In the rows, zero is written as 128.
One turn sends every row of this set to another row. A few are shown first. Where does it send the rows asked after them?
gutu: [ 86 167 127 108  95 120 142 155 141 138 152 120 129 124 129 116 138 112
 152  92 122 114 151 139 113 103 111 134]
mitud: [ 82 136 132 151 103 183 128 171 126  77 120 130 112 130 108 132 156 115
 105 131 113 158 125 130 125 121 137 137]
Ledi: [115 105 114 159 110 141 144 133 130 121 132 137 123 104 125 100 126  98
  80 105 180 139 112 120 162 141 122 132]
zedo: [ 76 152 131 122 108 148 125 143 156 134 144 128 139 120 144 154 144 104
 173 100  96 130 152 139 134 125 103 135]
Megak: [ 77 114 139 114  96 137 117 169 124  99  97 149 131  78 139 139 156 121
 146 109 147 136 149 139 107 110 113 121]
Busu: [136 118 127 108 140 121 155 110 149 158 140 133 148 132 139 160 162 148
  91 111 119 168 149 159 141 103 111 151]
lud: [124 132 124 115 133 103 137 151 112 155 108 147 109 178 165 131 163 129
  85 106 136 152 129 159 115 103 108 141]
tiro: [ 72 162 131 124 122 138 123 143 139 113 138 118 120 160 136 140 149 108
 164 112  83 153 132 138 120 134 107 126]
beges: [126 140 116 145 108 132 121 139 105 176 178 150  95  95 140 105 138 123
 110 123 122 130 115 114 149 141 147 138]
zubov: [103 167 165 135 135 163 128 128 152 138 109 162 134 155 134 156 144 163
 120  88 112 148 133 117 131 145 165 140]
Veso: [170 133 130 114 112 149 116 131 150 139  78 127 121 130 110 129 119 140
 146 171 101 149 164 126 128 133 140 137]
rus: [ 83  83 130 138 126 134 126 115 121 130 109 112 113 128 116 123 103 120
 103 134 162 140  82 126 157 135 110 122]
Tipu: [155 115 139 109 120  68 121 152 130 156 126 156 125 139 135 133 155 119
  93 127 145 152 121 168  93 114 122 126]
ler: [120  69 134 140 131 134 148 132 153 113 134 157 166 130 144 128 135 123
  92 105 159 147 129 115 142 132 108 141]
dag: [163 117 139 147 158 120 110 148 144 131 123 165 117 129 156 145 117 100
  72 147 155 169 120 136 141 144 142 135]
gufig: [114 142 133 110 150 130 138  89 132 132  75 158 110 133 155 140 173 119
 111  96 115 170 127 157 140 122 106 154]
Zem: [101 119 153 128 126 156 138 142 112 161 125 136  84 122 168 118 114 120
 145 140 119 116  81 130 155 137 144 149]
rivib: [ 88 135 133 137 108 172 140 156 124  70 121 112 125 118  90 131 146 134
 117 133 110 152 115 132 127  97 127 133]
rim: [ 98 178 152 130 110 144 130 125 144 169 126 126 115  95 122 162 115 146
 131  99 157 141 133 144 142 141 167 120]
duri: [ 70 110 139 103  95 133 113 144 135 113 117 145 129  68 113 141 149 135
 133 120 144 141 156 133  98 109 120 127]
tude: [151 101 156  98 131 120 144 113 166 153  97 147 156 101 120 159 151 136
 115 120 119 136 121 163 145 102 118 152]
zufi: [ 94 176 120 129 106 148 139 146 148 119 151 127 139 135 119 123 159 110
 143  87  91 129 152 127 135 115 112 141]
Zunun: [171 140 120 120 108 132 112 146 134 138  63 116 121 121 134 116 116 129
 157 161 110 149 153 137 110 126 130 118]
lave: [ 68  99 143 114  95 136 112 174 135 115 123 149 128  95 140 152 147 124
 133 127 146 144 156 138  91 117 123 125]
Susep: [156 105 148 147 156 125 125 171 137 137  94 152 133 108 179 113 132 118
  90 129 145 150 116 126 161 153 146 123]
rukuv: [ 52 164 135 107 107 122 119 136 140 141 132 123  98 132 133 124 143 103
 159 109 112 140 145 143 109 142 117 130]
Devu: [166 132 128 123 101 151 125 154 156 154  78 122 119 124 139 117 115 124
 135 163 119 143 171 135 111 139 152 139]
big: [171 151 123 121 105 141 117 147 135 131  66 135 102 130 120 104 135 122
 139 155 115 152 167 128 126 149 145 133]
lazup: [125 103 157 143 120 146 133 163 138 166 128 124 101 139 139 123 126 115
 103 161 108 136  80 145 140 154 166 142]
kuv: [122  94 114 165 131 134 110 113 127 102 142 152 139 120 135 137 108  93
 113 121 152 151  89 114 137 125  97 123]
nar: [161 130 140 152 131 130 121 142 112 117 104 137 127 112 139 116 138 107
 148 130  92 134  54 141 146 120 124 119]
zaz: [112 186 143 134 131 113 112 137 111 130 117 150 123 156 121 133 156 168
 120  85 121 166 125 122 114 141 151 104]
Bapop: [143 137 131 137 135 126 134 115 103 130 161 138 118  85 153 122 124 121
 169 128 106 145  80 128 150 120 121 125]
vil: [160 129 139 136 152 126 127 152 127 132  67 137 120 107 138 125 130 121
  85 126 156 142 108 140 193 127 129 124]
kevil: [ 87 137 125 145 106 159 120 158 120  77 145 125 115 130  91 132 148 127
 103 140 112 166 123 127 101 108 133 130]
Zovab: [125 122 145 120 127 118 108 130 140 153  59 177 105 121 146 139 181  97
 105 107 125 151 123 163 142 153 126 140]
davo: [174 147 111 129 103 140  98 128 146 148  84 139 121 109 122 117 122 122
 138 155 108 151 171 122 102 134 140 131]
zub: [ 66 166 137 106 107 135 149 147 145 132 144 105 110 156 114 111 141 122
 133 110 106 132 142 138 115 123 127 144]
dises: [105  86 128 124 127  98 142 140 113 115 100 134 133 137 130  92 141 133
  92 101 174 146 110 124 139 132 101 115]
Fet: [155 142 127 147 114 129 121 111 132 152 152 149 114  83  94  96 146 117
  92 128 104 140  94 123 133 135 157 142]
veled: [126 199 140 149 114 132 115 134 124 132 122 159 118 101 148 152 121 117
 150  80 156 141 119 137 118 126 147 111]
vosin: [188 141 122 123 106 134 117 157 140 129  97 137 122 144 126 118 119 127
 141 166 114 149 165 127 104 128 139 132]
Menob: [150 117 143 119 159 109 112 125 120 142  73 139 132  89 128 102 120 153
  98 126 133 133  96 115 162 117 128 119]
tez: [ 88  79 128 132 141 123 104  92 131 117 100 163 132 130 123 126 141 125
  98 109 142 160 113 108 137 148  99 131]
zuku: [107 163 153 138 119 132 110 151 128 158 129 129 125 136 149 184  94 144
 154 114 146 134 107 145 117 116 144 106]
regu: [154 123 139 117 162 108 102 103 134 139 103 146 117 111 105 137 101 138
  80 149 143 148  99 126 144 106 125 132]
mape: [148 104 145 131 165 108  96 118 143 147 128 166 128 108 144 123 109 134
  80 149 132 159 111 108 115 137 146 134]
mez: [129 167 167 124 138 128 160 152 137 117 124 128 154 157 138 144 132 177
 137  93 127 153 120 136 121 120 153 119]

zub goes to gutu
zubov goes to zuku
Where do these go?
dises goes to Ledi
Bapop goes to gufig
regu goes to Menob
kevil goes to duri
Tipu goes to Fet
Zunun goes to big

